In the data rows, zero lies at 4.5, halfway between 4 and 5.
Some points, each followed by its number:
[5 3 5 4 4 5 5 6 5 5 5 6] 0
[5 3 5 5 3 4 4 2 6 3 5 4] 1
[8 5 1 6 5 6 5 5 4 5 4 5] 2
[5 4 4 4 4 4 5 4 4 4 4 5] 3
[2 7 6 9 4 4 4 3 1 5 7 4] 4
[2 7 4 2 2 4 3 3 1 2 9 5] 5
[5 4 5 4 6 5 7 5 5 4 7 5] 6
[2 3 2 4 5 5 1 5 4 3 5 3] 7
[2 5 4 4 2 5 5 4 3 4 5 4] 8
[3 3 4 4 5 5 2 4 3 3 4 4] 9
[4 3 4 4 5 6 3 4 5 4 4 3] 10
[2 2 7 4 5 6 7 2 7 3 2 4] 11
[6 5 4 4 7 4 6 5 2 4 4 5] 12
[7 5 5 7 5 5 7 3 5 3 6 4] 13
[5 6 4 6 2 2 4 1 1 4 4 2] 14
[3 5 3 3 5 5 3 5 4 4 3 2] 15
[5 6 5 8 3 7 3 4 5 2 9 4] 16
[5 3 8 5 4 3 6 4 6 5 3 6] 17
[6 6 5 4 5 5 5 7 5 5 5 5] 18
[7 6 7 4 7 5 4 7 5 6 6 5] 19
[4 9 9 4 2 0 9 0 9 0 0 5] 20
[4 7 6 5 5 5 4 3 5 5 4 4] 21
[5 4 5 3 6 4 4 5 4 7 4 7] 22
[5 4 4 4 7 6 7 3 4 6 0 6] 23
[2 5 7 3 7 6 1 6 7 5 5 2] 24
[4 5 8 6 5 2 3 4 9 4 1 3] 25
[5 2 6 5 1 4 7 5 8 4 6 3] 26
[5 4 3 4 5 5 5 5 5 5 5 5] 27
[0 3 4 3 6 5 4 4 5 8 4 5] 28
[4 5 4 5 5 6 6 3 4 5 5 3] 29
[4 4 4 7 6 4 6 4 6 4 3 4] 30
[4 6 4 5 6 5 3 2 0 4 4 3] 31
[5 3 6 2 2 2 6 0 5 6 3 4] 32
[6 6 4 2 3 4 5 4 3 4 8 3] 33
[8 6 4 7 3 2 3 6 5 5 6 3] 34
[5 2 5 3 5 4 6 5 6 4 3 7] 35
[8 5 2 2 5 4 4 2 3 3 3 2] 36
[6 3 1 5 6 5 6 5 5 3 7 2] 37
[7 1 6 1 3 5 4 5 4 4 3 8] 38
[4 6 5 6 5 5 4 3 5 5 4 4] 39
[3 1 6 5 8 6 3 6 5 5 6 4] 40
New points follow, each followed by the number of its nearest point above by angle, seen from the average point of the numbered points.
[3 5 4 6 4 4 5 5 4 5 5 4] 4
[4 3 4 3 5 5 3 0 5 3 6 5] 1
[4 5 6 5 7 5 5 7 8 4 2 4] 25
[9 9 4 7 9 5 6 1 4 1 6 3] 13
[5 5 5 5 5 5 5 5 5 5 4 4] 18
[7 3 4 6 6 3 4 6 4 4 5 5] 34
[4 4 5 4 5 5 5 5 4 5 5 5] 0
[3 5 6 4 5 4 4 4 6 4 5 4] 24
[4 5 5 3 4 5 3 5 5 6 5 5] 22
[2 5 3 2 2 4 5 4 1 5 4 3] 8
[5 5 5 5 4 5 3 5 2 5 4 5] 31
[6 5 3 3 3 5 5 6 2 5 6 4] 33
[7 2 6 7 5 4 6 6 6 5 5 6] 0
[5 5 5 4 5 5 3 4 4 5 4 3] 15
[6 7 5 7 3 4 5 4 6 6 4 3] 34
[3 5 5 6 5 4 4 4 4 5 4 4] 4
[4 3 4 7 5 4 4 4 5 6 4 4] 30
[4 5 5 1 5 4 3 2 3 4 5 4] 5
[5 6 5 5 5 4 4 4 5 4 6 4] 16
[4 5 3 4 6 4 5 4 0 4 3 4] 31
[4 4 5 6 4 4 5 3 4 5 6 5] 4
[4 4 5 6 5 5 5 5 6 5 4 3] 30
[2 5 5 5 4 4 4 3 6 3 5 7] 20
[4 2 5 4 5 5 4 5 4 7 5 6] 22
[5 5 5 5 5 4 5 5 5 4 4 5] 18
[7 5 3 0 3 4 9 4 3 6 3 9] 3
[5 4 3 5 6 5 5 5 5 6 5 5] 27
[3 5 5 2 6 6 3 4 3 6 6 4] 28
[5 4 7 5 6 2 3 5 6 3 3 3] 25
[4 4 3 5 4 4 4 3 3 3 3 3] 14
[2 4 4 5 4 4 5 4 5 4 3 5] 28
[7 3 6 6 6 4 6 6 4 5 5 7] 0
[4 5 5 8 3 4 5 0 3 4 3 1] 14
[5 2 4 6 7 4 4 4 5 4 5 5] 40
[5 4 4 5 3 4 4 5 5 4 5 4] 34
[4 4 3 6 3 3 4 3 5 5 3 4] 14
[4 4 5 5 5 5 4 4 5 5 5 5] 40
[3 7 6 4 3 6 3 4 5 6 4 4] 21
